Each row is where one point has got to under a steady rotation. How many ticks took it there?
The counts run from 0 to 247.
[ 26  -5  10  -5   6  17  28  -4  19 -11   0  10 -22   9 -12  11  25  -3
 -22   8  12  14 -19  -4  -9  45   7   7  14  19  -9 -27 -13  14 -17  10
 -21  -6  -5   0  17   1   2   9  -1  11  14   9   8  13   2   9 -12  20
  12  12  -1   2  -3  10   9] | 93
[ -4  -4  -2  -2  15   3  22   9   1  -2   9  28 -16   0 -17 -13  17   2
  -9  11 -22  20   1 -12 -12  25   1   8   4  32  -3 -16 -11   3 -14  38
 -32 -11   9  15  -1   9  -2   9  -6   1  17   9   8  22   4  12  -3   7
  35  26  -6  13   7  13  12] | 152
[ 13  -5  26 -10   9  13  25   3  14 -14  31   7 -13  -8 -14 -15  12  -3
   1   6 -13   2   4   6   6  25  -4   6   6   7  -7 -21 -15  20  -7  11
 -13 -13  17   4  -5   1 -22   0  -4  19  25  21  15  16  15  21   4  -9
  24  28   9  24  10  -7  22] | 66
[  3   0  21 -10   3  -5   7  -6   7   1  28  19   3 -12 -18   4  18  -8
  -2  24 -27  16 -16 -10   1  22  -5  16   2  21 -10 -38   4   5  -9   5
 -36   4  13   1   8   2  -9  20 -10  33   1  16   5   4 -17  27   5  -6
   9  14  20  16  -1  -5  13] | 178
[-22  -4   2   1   6  -1  19  17   9  -1  24  22  -4   1 -19 -16  15   4
 -11  13 -21  14   6 -14   0  26   3   7   7  26  -3 -18  -7  -2 -13  23
 -22 -11   3  16  -1  14 -10  18 -14  15  18  22  12  21   3  16  -1   0
  28  18  -7  20  13   2  27] | 153
[  1  -5  11 -10  12   7  13   2  13  10   7  16 -10  -1  -8   9  16  -6
 -24  15 -25   6  -4 -16   5  26  11   8  18  21 -15 -16  -7   4   0  22
 -38  10   3   1  11  12  -2  24  -2  25  12  24  10   5  -8  23 -10  26
  -7  -4  13  18   8  16  16] | 170
[ 10   8  20 -11  14  17  20  -2  15 -16  10  12  -1   2 -21  -9  25  -5
 -10  15 -18  -1   6   0 -14  26  10  12  -4  17   1 -39 -17  20  -7  15
 -25  -8   6  -4   1   5   2  23   7  27   9  15  -2  14  -7  29   3   3
  13  11   7  24  -1  10  12] | 12
[ 16 -18  17  -9  15  21  21   7   1 -10  -6  15 -10   9   0 -10   0  -2
 -12  13 -22  11  -2 -16   5  23   1  -4   3  31 -17 -29  16  -4 -19  32
 -24   1  -4  15  -4   1  -8  -6 -10 -12   8   8  17  12   5  -3   2  18
  36  27 -14   7   6   9  18] | 139
[ 36  -9  25  -6  22  28  11  -8   5  -6  25  10 -10  -6   1 -15   5 -13
   1   7 -14  -3   5  -5  14  27  -3  -5  -2  20 -14 -20 -10  14   3  24
  -9  -2  19  11   8  -1 -16  -7  -8   1  25   6  18   4  23  -1   0   7
  22  28   3  18   1  -5  22] | 61
[ 13  -1  20  -6  18   3  24   6  26  -2  -7   2 -22   0   0   7   1  -5
 -13  34 -10  10  -9   7  17  23  -3   1  13  14   1 -30  -3   5   6  15
 -26 -22   5  14   5  12 -19  20   1  24  -4  21  -3   1  22  -8  -9   0
  13  16   9  25  -3  -2  30] | 46
[ -3 -12  17  -5  16  17  20  18   5 -10   3  17 -16   7  -2 -18   3  -6
 -20  25 -21   8  10  -6   5  21   3  -1   2  33 -14 -22   4  -4 -13  23
 -21 -15   0  16  -1   8  -3  11  -6  -4   8  12  17   9  17   0  -3  22
  26  22 -14  16  19  15  23] | 140
[  4  -3   8 -10  -1  -1  20   2   7   2  21   8  -8  -1 -10  12   0 -11
   2  24 -20   3 -15  12   2  34 -20  11   1  13 -12 -42  -5  12  18  13
 -22  -7  19  10  11   5 -18  18 -10  28  -3  21  -3   2   8   1  -7 -14
   7  17  12  20   9 -12  38] | 42
[-11   0  34  -3  14  16  18  19  21  -2  12  13  -4   2  -4 -15  25   5
 -13  19 -34  11  12   9  -5  26  13  -9  -7  25  -7 -23  -4  11  -1  21
 -34   7   9  -2   3   3  -5  22   0  32   6  21   5   9 -17  24   2  14
   3  14   7  18   6   5  13] | 0
[ 30  -6  14 -20  19   4   1  -7   2 -11  18  15  -5  -9  -3   8   8 -14
 -15  31 -31  -3   7 -14  -2  18  -9   7   3  28  -9 -22  -8  -5   2  23
 -27 -21  13  16   5   7  -5  10   2   6 -17   5   2   1   2   9  -3  13
   9  24  13  15  -1  12  23] | 198
[ 34   0  19 -21   7   5  10  -8   6  -3  19  10  -7   0  -2   5  -6 -19
  -4  30 -13  -2 -14 -18  15  34  -8  22  20   8  -4 -38   6  19  -9   4
 -12 -13  11  -4   9   1 -17  17   5  13   2  12  13  -8   3   1  -8  -6
  15  24   7   4  -3  -4  29] | 38
[ 33 -15  14  -7  13  23  20  -8   2   6  15   7  -3  19  -2   3   0   5
   5   5 -21  -3 -29  -2  12  21   6   0  10   8 -13 -34   0  14  13  16
 -28   9  15   8  10  -1  -9   2  -1   4  24  21  14  15  13   0   6  -3
  23   4   3  25   2 -10  27] | 225
[ 30 -14  -2 -11  14   7  30   1   6  -6  23   3 -25   7   2   6  16   7
 -11   7  -8  -1 -12   2  -5  34  -2 -13  20  -3 -12 -13 -16   9  -6  23
 -28  -5  13  20  -2  -9  -5  -3   1   8  20  17  18   9  14   2  -1   7
  17  33  -8   6  13   8  24] | 64
[ -4   3  14   2  13  14  20  10  -6   2  29  17  -2   0 -15 -18  18 -18
  -3  16 -24  12   9 -18  15  33   5  22   9  15  -4 -25   6   5 -18  11
 -20  -6   5   5  21  -2 -22   4  -6   7  24  13  15  18   4  18  -7   8
  28   6   4  23   8 -11  14] | 149
[ 15   3   9  -5  20   5  22   2  17   9  -8  -6 -17   9   4   9   8  -2
  -7  30  -8   7 -13   5  13  36   1  -7   9   4   3 -36  -9  16  12  15
 -23   2   2  23  12   6 -21  12  -6  26   9  22   1   3  17 -12 -13   2
   9  14   0  19  -2  -8  36] | 47
[  3  -1   8  -7  11   5  30  13  32  -8  18  16 -24  -1 -20 -13  14  -5
   7   6 -19  10  12  -1  -1  32   1   1  13  16   0 -12 -20   7   4  29
 -28  -8  19   2  13 -10 -20   6   0  10  20  22  -1  15  20  -1  -6  14
  19  19   4  24   9  15  11] | 70
[ 22  -6   2   0  22  19  36   3   1   8  16   3 -20  14   6  -5  15   5
 -17  15  -3   5 -17   2   6  35   9   5  22   6  -3 -28 -16  26   0  19
 -21  -8   8  11  21   6  -2  14   0  10  26  13  14   7  13  -1 -13   0
  14   9  -9  17   3   0  29] | 229
[ 15   0   3  -4  13  10  16 -15  21 -12  -3  16 -11  -1  -5   3  12  12
 -14   6   6  20   5  -5  -6  53  -9   5  -3  21  -8 -40 -18  15  -7  13
 -13   5 -18  14 -11  15  -7   8 -15  11   6   3  -1   9  -1  17 -10  28
  14  31  -2   1   0   3  17] | 106
[ 23 -17  17  -9  15  25  22  11   5 -11   2  12 -16   8   5  -6   0   3
 -19  10 -20   0 -12  12   5  15  -6  -5  -4  33 -11 -24  -5  12   3  31
 -26 -21  15   3  -1  15   0   7   6  -1   5  13   8  10   9   9  -5  -5
  23  21   1  18   4   7  30] | 222
[ 26 -12  29 -12  20  21   6  -4  15   0   9  21   6  -2  -7  -7  16   4
  -5   8 -32   7  -5 -26  -3  24  12  -3   1  32  -5 -24  14   6  -4  28
 -32   8  13   4   1  -5   5  10   5   3  13   6  11   7 -12   6  15  16
  13  15  -1  11 -13   9   1] | 3
[ 37 -15  21  -7  24  26  16  -9   4   2  16  11  -9   3  -2  -9  -2  -2
   8   9 -20   5 -25 -11  15  12   0  11  13  17  -3 -30  -2  15   3  22
 -26  -3  14   1   1  -2  -7   1   5  -7  18  13  14  14  17  -2   7  -1
  24  18   6  27  -5   1  16] | 226
[ 29 -13   4 -12  15   5  34  -5  17   0   7  10 -25   3  -3   3  10  19
  -9  -5  -9  12 -12   8  -8  38  -7 -12   9  14 -17 -14  -6  15  -3  33
 -39   5  14  -1  -5   4 -12   4  -2  16  19  21   0   2  -5  22  -1  11
  10  21  12   1   2   1   9] | 246
[ 18  -7  11 -18   6   9   8 -15   0 -19  15  10  -7  -9 -16   2   8 -12
  -5  19  -6   8  -1 -14   7  31 -16  17  -9  13 -16 -40 -17   5 -10   3
 -13   2 -12  15 -18   9  -9   7 -11   3   6   7  18  17  10  17  -7   7
  22  40   4   7  14   9  27] | 119
[ 34  -5  17 -11   5  12  32  10  10  -3  18   2 -22   2  -9   5  19  -9
  -4   5 -12   7 -12  -1   4  28   7  -6  10  13 -10 -20   4   2 -13  26
 -28  -7  15   6  20 -16 -21 -11  -4   1  25  21   6  10   7   1  -9  -3
  26  10   6  18  -6  -8   1] | 68
[ 31   9  28 -12  18  17   9  -3   2 -15  13  -4  -2  -8  -9   0  13 -20
  -2  27 -33  -2   6  -9  13  21   1  17  -1  11   0 -39  -6   7  -6   7
 -13 -13   6   6  -6   1 -14   6   1  14   0  15   5   8   3  20  -5  -3
  16  25  18  28 -10   0  18] | 202
[  8  -7   8  -3  13  10  35   6   0   2  13   0 -17  19  -4   6  19   4
 -24  20 -21   5 -11 -13   6  21  14   3  27   8  -7 -15  -1  -7 -24  14
 -38  -8  -5  21  -1  -4  -3   1   4  10  15  24  19  14   8  14  -1  19
  22  10 -10  22  12   4  18] | 146
[ 12   1  -4 -10  14  -6  12  -2  19   0  23  17   5   0  -9   8  24  20
 -16  19 -11   3 -12 -11 -13  45   3   3  11  12   4 -36 -11   2   3  19
 -12  -8   3  24   8  11   2  25   1  28   5  16  -7   8 -10  13 -15  -5
   8  11  -8  17 -17   4  25] | 18
[  6  -6  -2   2  19   9  29   0  14  15   5  12  -6  14  -2 -11  20  19
  -4   2 -22  19  -5 -16   2  33   7  -1  10   5   5 -24  -7   1 -16  18
 -31  15  -7  19  -7  11  -6  11  -5  13  31  21  11  19 -11  19 -10  20
  16  12  -5  11 -12   7  13] | 159
[ 11  -4   2   2  15  18  36   1  -5  -5   3   5 -11  17 -12  -6  24   2
 -15  15 -13   6  -4  -1   2  23  17   5   8  11  -5 -28 -12   5 -14  14
 -25   0  -8  16  -7   2   0   2  -4   6  32  19  22  26   4  16  -5  10
  28  18 -10  26  10   7  19] | 147
[ 22 -13  16  -7   9  16  21   6  -3   4   6  10   0  19   0  -7   0  -2
  -3  13 -28   8  -8 -21  12  33   5  -6  13  22 -18 -31  28  -1 -19  16
 -23   7  -1  14   5 -13 -17  -3  -9  -4  10  14  20   9  -2  -9   5  19
  30  14 -10   8   8  -7  18] | 138
[  3   5  12  -4  18   2   2  -3  18  13  10   9   1   0  -9  11  20   0
 -11  30 -24  17 -12 -12  -1  44  10  -1   1  19  -1 -42   0   6   5  13
 -20  15  -5  16  18   7  -2  30 -18  36  12  14  -5  -1 -12   3  -9  11
   1   4   1  10 -10  -5  18] | 183
[  2  -8  20   2   9   7  16  23  26   3  31  11 -26  -4   7   0  21   6
 -11   5  -9  27  -2  -1   5  35  -3  -6  15  14  -3  -1 -13  -2  -4  27
 -28 -13  18  14  23   3 -23  -1  -3  13  -1  15  14  10   8   8 -19  18
   8  13   4  14  -4   3  15] | 75
[  0  -7   1  -8  13  11  22   6  -3   2   9  23  -7   0  -3  -6  18  16
 -13   3 -28  20   3  -7 -10  31  -2  -6  -2  34 -16 -14  -8   9  -5  38
 -40  11   9   5   1  13   1   9  -7   2  16  10   7   6 -18  29  -9  14
  16  20   1  -5   3  12  13] | 164
[ 12  -1   6  -5 -12   9   7  -6  13  -2  38  27  -5  -5 -17   7  19  -8
  -6   9   4  21 -17 -15  -5  49 -11  13   6  22 -13 -34   0   8 -15   8
 -14   1   7   4  31   3 -14  10 -15  21   2  10   4   7  -3  12  -4   9
  11   6   7   5   4 -13  16] | 96
[ 12  -2  16   3  15  12  20   2   4   6  37  20  -9  -7  -8 -18   9  -6
  12  12 -17   8  -8  -2  10  21 -13  16   1  17  -7 -26 -14  25   1  16
 -25 -11  22   2  19   4 -16   4 -10   8  18   8   7   9  14  11   0  -6
  22  22   6  18  10  -9  26] | 231
[ 25  -9  25  -7   9   9  25   4   3   2  22   1 -11   5   2   2  -5   0
   2   8 -23   2  -7   9  12  33  -7 -18   2  10 -16 -28  13  10  -6  13
 -21   1  14  10  11  -6 -34  -3 -13  16   8  27   2  -3   6   3   7  -1
  16  17   9  16   4 -27  30] | 55
[ 17   4  17  -5   1  12   0  -6   8 -12  24  14  -7  -1  -2   4   6  -5
 -16   7  -9  17   4  -9   6  47 -18   4   0  24 -14 -33   9   1 -19   0
  -7  -4   0   8  10  13 -30   3 -21  16  -6  12  -2  -2  -3  24  -7  20
  10  20  14   1  -1 -23  23] | 108
[ 25  -6   3 -11  -1   4  25   6  -6 -11  -9  -2 -20  -1  -7  27  16 -13
 -21  21 -10  15 -14   6   2  26  -1   9  -2  21 -22 -31  -3  -7 -10  14
 -31  -2  -8  17   5   0 -20  -6 -10   5  -4  14   8  12   5  15 -18   1
  25  23   1   8   9   2  11] | 122
[  2  -4  11   4  17   7  33   2  24  -9   7  15 -24  -5 -13 -18   9  10
  -6   5  -8   9  -6  16  -1  17  -2  -3   7  22   2 -23 -13  19  -2  28
 -28 -18  16   0   5  18 -15  12  -3  25  20  24  -4  12  12  14   0  -8
  19  19   8  30   7  -3  20] | 235
[ 23  -6  10 -12  17  16   7 -19   3   9  15  17   7  -5 -15   0  19   2
  -7  11 -17  11 -17 -31   2  26   2  15   1  15 -14 -31  -8  11  -7  13
 -26  21   0   4  -3   5   9  17  -9  11  35  13  19   8 -10  17  -5  14
  12  18   6   5  -4  19   9] | 172
